500 stands for zero in the data rows.
Some points, one per row:
[464 457 304 531 478 534 539 463]
[542 391 415 409 371 350 507 497]
[420 412 429 321 417 413 413 479]
[394 414 417 489 410 584 547 455]
[570 429 423 414 412 592 441 514]
[487 394 505 371 466 623 588 446]
[492 424 440 471 445 527 498 504]
[376 429 381 403 461 533 435 437]
[447 531 561 539 551 401 404 505]
[494 805 755 446 496 403 681 478]
[434 345 472 467 367 453 394 513]
[393 477 497 491 468 445 424 503]
[576 742 740 879 673 644 613 554]
[449 600 554 311 611 721 709 505]
[526 419 761 633 471 380 397 527]
[446 579 509 457 363 413 506 488]
[671 629 352 540 552 348 424 472]
[556 514 473 599 475 329 451 499]
[422 627 587 446 446 364 823 470]
[522 465 489 548 370 400 405 455]
[541 578 660 763 886 777 537 499]
[477 604 496 682 494 481 461 510]
[383 449 435 395 392 375 487 457]
[487 455 391 396 344 387 447 478]
[403 377 447 338 351 558 559 458]
[458 490 386 358 451 384 422 465]
[621 470 338 370 327 498 579 507]
[512 677 429 552 702 450 534 519]
[387 592 420 478 465 521 469 528]
[399 545 351 380 462 566 407 488]
[566 499 591 691 891 844 483 603]
[455 458 552 430 512 422 489 478]
[502 759 729 564 378 490 505 465]
[372 380 384 432 477 524 535 479]
[464 482 519 368 498 783 553 478]
[500 467 795 625 455 373 421 492]
Here are 10 more points, each followed by its number:
[486 448 518 391 533 421 433 520] 0
[651 529 414 403 360 424 456 531] 1
[519 416 449 508 556 573 419 510] 2
[561 541 345 411 503 475 525 550] 3
[666 586 579 762 772 583 580 493] 4
[417 492 514 483 425 466 510 470] 5
[616 587 920 741 530 347 604 447] 6
[618 565 529 812 967 729 408 525] 7
[903 771 683 620 439 382 549 504] 8
[449 484 452 498 567 611 388 479] 9
Which three of these numbered points are nearest to each point below, looking only along the 2 directions in which the first points spread most? Their numbers follow each, nearest first.
[732 447 405 361 353 614 409 568] > 3 0 2
[783 703 752 466 518 445 413 516] > 8 6 5
[588 662 689 705 720 556 525 500] > 4 7 6
[378 443 473 431 618 480 566 488] > 2 9 3
[530 576 546 381 467 757 470 528] > 9 2 3
[495 835 806 874 665 549 410 574] > 6 4 8
[537 507 375 898 803 949 687 551] > 7 4 9
[648 586 830 523 393 403 454 485] > 8 6 5
[522 516 495 559 562 374 467 455] > 5 0 1
[541 426 393 422 413 516 667 480] > 3 0 2
[746 783 590 721 932 770 775 552] > 7 4 6
[451 511 460 453 635 476 618 446] > 2 9 3
[427 866 617 599 399 326 424 576] > 8 6 5
[509 432 425 534 535 523 631 477] > 2 9 3
[467 604 581 773 749 465 561 570] > 4 8 6
[485 469 447 465 401 480 499 529] > 0 5 3
[426 416 474 373 452 512 507 442] > 3 0 5
[416 385 428 518 539 531 511 499] > 2 9 3
Now 10 new points, numbered from 0 again:
[464 443 365 318 330 388 414 531] 0
[462 518 546 632 733 923 476 541] 1
[450 839 573 358 549 404 584 539] 2
[445 420 402 387 371 449 408 490] 3
[476 394 442 642 640 362 601 478] 4
[444 533 440 360 464 429 472 481] 5
[519 355 361 307 367 445 479 431] 6
[651 476 409 421 562 453 413 514] 7
[353 431 317 401 587 518 481 539] 8
[475 416 605 478 402 452 450 434] 9
The same question for these:
[453 794 706 983 999 891 576 533] > 1 4 2
[500 438 548 633 428 511 568 502] > 4 2 7
[462 516 608 663 832 671 678 474] > 1 4 2
[504 640 620 347 478 521 577 526] > 4 7 2
[420 545 496 575 553 533 481 506] > 4 7 2
[449 581 612 381 432 444 435 499] > 9 4 5
[453 492 666 391 423 427 468 535] > 9 5 4
[430 599 682 698 553 407 403 527] > 2 4 9
[412 441 385 386 332 378 374 522] > 0 3 6
[453 465 338 431 323 325 358 487] > 0 3 6
[584 903 937 999 999 757 527 519] > 1 2 4
[711 441 720 736 533 398 508 446] > 2 4 9
[411 383 563 645 627 427 514 528] > 4 2 7
[490 437 338 427 471 583 414 464] > 8 7 5
[404 642 469 658 705 743 443 497] > 1 4 7
[437 627 635 549 402 405 523 446] > 2 9 4
[479 363 352 340 347 427 410 494] > 6 0 3
[430 373 399 380 674 713 657 563] > 8 1 7
